One turn moves each row of this set onto another row. After a few examples, where does it send each row asked below?
K698: [ 24  18  -1  -7 -11  -3  -1   4   0  10 -10   3   1  -5   6  -2  10  -1
   2  -5  -5  -3   1 -16 -12   5 -10 -10  -4   8 -10 -12  -5  10  -1  -9
  -9   8   2  -2   2 -16   3  -3 -18   8 -10 -13  -9 -18   3  -8  -8   5
  -8  -2   0  -5  12   4]
K124: [ -8  -4  11  -3  -4 -20 -11   0  -6   7  -1  -9  25   2  -5   5  -6  -5
   7  -6  -1  -5   1  -7  -8   7   7 -10  -4   1   3   8   2   4   7  -8
  -9  13   6  -7   0   0   5   0 -11  -2  -5   0   2   3 -10  10  -6  -5
  -6   4  -3   2   9  -4]
K719: [ -1  10   1  12 -20  -4   1   3  -8   3   7  14   0   7 -10  -2  -2  -9
   2   2 -11  15  -4 -16  -3  -7  16 -11  -5   3  -6   7  -8  -4  -3  -3
  -6   9   4  -4  -3   0   2  -1   6   4  -2 -14 -14 -11   8  -2 -17  -4
  13 -11   8  10   2  15]
K430: [  1  -3  -6  14 -16  -7  -8   6 -11   1  14   7   9   4  -5  11   8 -12
  -8  -4 -12  10  -3  -9   2  -1  13 -17  -8   0  -8   6   2   1   5  -6
  -2   8   9 -13 -13   7   6   2  -1  -5  12  -9  -6 -13  -2  -1 -13  -2
   5  -5 -10   6  15   9]
K189: [ 14   7 -16  -6  -5  -5  -2  -5   2   6 -10   3   3 -11   1  -5   3  14
   0  -4 -13  -6   5 -11  -2  -5 -13  -7  -2   4 -19  -6  -1   6   3  -7
  -7  10  -1 -10  -5 -11   8   5 -16   4  -6  -8 -10 -18   4 -12  -1  12
  -3  -4   0   3  10  12]
K582: [  5   1 -17  -4  -9   9  -1  -3  -1   6 -10  -1   6  -5   5  -5   2   8
   0 -15 -12  -5   7  -2   1   1 -13  -2  -3   0 -19  -8   1   3  -7  -2
 -21   9   1  -6  -3  -9   7   3 -15   2  -1  -7  -1 -21  -4  -2  -9  13
  -6  -7  -2   4  12  15]
K286: [ -2  -4  11  -1  -2 -16 -15  -1  -7   9  -3  -5  22  -2  -7  10  -2  -5
   3   1  -7   3   3  -9  -9   7   6 -18  -3   5  -1   9   2   3   9 -13
  -4  18   6  -9  -4  -6   6  -6 -12  -8  -6  -7  -2   7  -6   0  -3  -3
  -5   7   2  -1   7  -2]
K534: [  1   0  -5  15 -14 -15  -3   5 -16   4  10   9  11   3  -1  12   0 -14
  -2  -1 -10   5  -5 -12   2  -5  13 -11 -10  -2  -6  12   2  -1   5   2
  -3   7   6 -10  -8   7   5  10   2   8   4  -1   2 -13  -3   2 -14  -3
   0 -14  -3   6  12   6]
K336: [-13  -3  -9  -2  -6   8 -12 -15  -3   4  -8  -4   4   2  -7 -12 -11   5
   6   5 -10  -4  15 -11  -5  -4  -4  -7 -12  -8 -10  -9   0   4  -4 -21
 -14   1   3  -5  -2 -13   4   7 -13  -2   0  13  -2  -9  -7   3   1  10
  -1  -1  -1   0   7   9]
K438: [  1   3  -4   8 -24   3  -1   9  -6  -2  12   6   0  13  -7  -1   5  -9
  -7  -2  -9  17  -5 -11  -8  -7  13 -13  -9  -5  -3   0  -7   0  -3  -4
  -4   1   9   1  -7   3   3  -1   2  -2  10  -8 -11 -18   3  -1 -15 -10
  10  -3 -11   7   8  11]
K965: [ -1  11   4  -2  -5   8  -4   6  -5   3   3  10   5  11  -7  -9  -6  -9
   1  -2  -2  14   7 -20 -19   2   4   0  -9  -1  -1  -6  -3  -7  -2 -10
 -17  -3  -2  11  -1 -14  -5  -5   4  -5  -7  -1   3   5   8   4  -5  -2
   5  -2   2   5  -7  -1]
K903: [ -2   0  -8   0  -2   3 -12 -11  -1   2 -12   3  -3   0 -11 -13  -8   6
  10   5  -3  -9  11  -9  -8  -5  -3  -5  -7  -1  -6  -7   2   0  -1 -24
  -9   7   2  -8  -7 -16   8   2 -17  -7  -5  12  -5  -5   0   1   3   9
   8  -4   0  -3  12   7]
K25: [  2   9   3  -4  -6   4  -5   8   1  -4   2   2  -1   5  -4  -9   4  -4
   6  -6  -8  14   3 -24 -17  -2  -2  -3 -10   1   5   8  -8  -8  -7 -10
 -12   3   0   9  -5 -11   3 -13   2   0  -5   6  -3   3  10   7   2  -3
   5   2  -2   4  -7  -1]
K829: [-10   0  -5  -4  -2   4  -7 -12  -5   3  -5  -5   4   3  -8 -13  -8   7
  11   1 -12 -10  14 -11  -3  -7  -6  -4 -13  -7  -1   0   2  -1  -5 -16
  -5   8  -1  -1  -2 -12   6  -2 -19  -1  -8  18  -8  -9  -6   3   1  11
   2  -6   1  -3  12   7]
K957: [  1  10  -5   7 -23  -8  -1  10  -7   4   6  12   2   8  -1   4   0 -11
  -4   2  -4  13  -5 -19  -4 -14  14  -9  -9  -7  -2  16  -7  -5  -3   1
  -4   2   7   0  -9   0   2   3   3  15   0   3  -1 -15   4   3 -11  -6
   5 -14  -6  10   6   7]
K873: [ -2 -10   7   3  -2  -8 -14  -1 -17   5  -5  -8  21   3  -3   9  -5  -9
   4  -4  -7   2  -1  -4 -13  10   3 -15  -7   1  -1   3   3   2   4  -8
 -12  15  10  -6  -1  -2   4   0 -10  -8  -2  -5   5   4 -10   4  -8  -8
 -10   6  -2  -4   9  -1]
K600: [ -3   2   0  15 -13 -15  -2   2  -8   1  12   8  10   0  -9   5   3  -9
   3  -3 -11   4  -5 -11   6  -2  17 -13  -5   6  -6  10   1   0   6  -4
  -2  13   4 -16  -3   8   8   3   5   2   5 -13 -11 -12   1   2 -15  -1
   8 -10   5   8  12  12]
K822: [  3  11 -12 -10  -9  -6   3   0   3   9  -3   0  10  -2   2  -6  -2  13
   0 -13  -8 -12  11  -6   2  -6  -7   2  -1   0 -12 -10   4   6   5   1
 -11   6  -4  -2  -4  -6   5   4 -22   2 -10   0  -8 -22  -2  -5  -8  13
   1 -11  -7   8  16   9]
K933: [ 11  15  -2  -7 -17   4  -1   5   4   9 -11  -4   6  -2   8  -2   7  -4
   3 -12  -4  -2   4  -9  -6   9  -7  -8  -3   5 -12 -12  -5  11  -8  -5
 -25   3   3  -1   6 -14   5   0 -11  12  -2 -13   0 -20  -6   3 -12   8
 -13  -2  -2  -2  10   7]
K840: [  8  24   5 -14 -16  -4   2   6   4  13  -2  -2  10   2   7  -2   7   0
   1 -13  -8  -5  10 -15  -2   4  -6  -6  -3   5  -6 -10  -3  11  -2  -2
 -13   6  -2   4   3 -11   1  -7 -22  10 -11  -7  -9 -21  -3  -2 -12  11
  -8  -7  -4   3  14   3]
K687: [ -4   9   4  -7  -5   1  -1   4  -2  -3   9  -2   3  12  -6 -10  -4  -1
   3  -3  -9  14   4 -22 -19  -4   2  -6 -12  -3   6  -5  -6   2   0  -6
 -11  -3  -4  15   7  -9   1  -1   5   1  -2   3  -6   0   5   1  -3  -8
   1   5   0   2  -7   1]

K124 -> K873
K582 -> K189
Now find these:
K25 -> K687
K534 -> K430
K829 -> K336
K719 -> K957
K933 -> K698

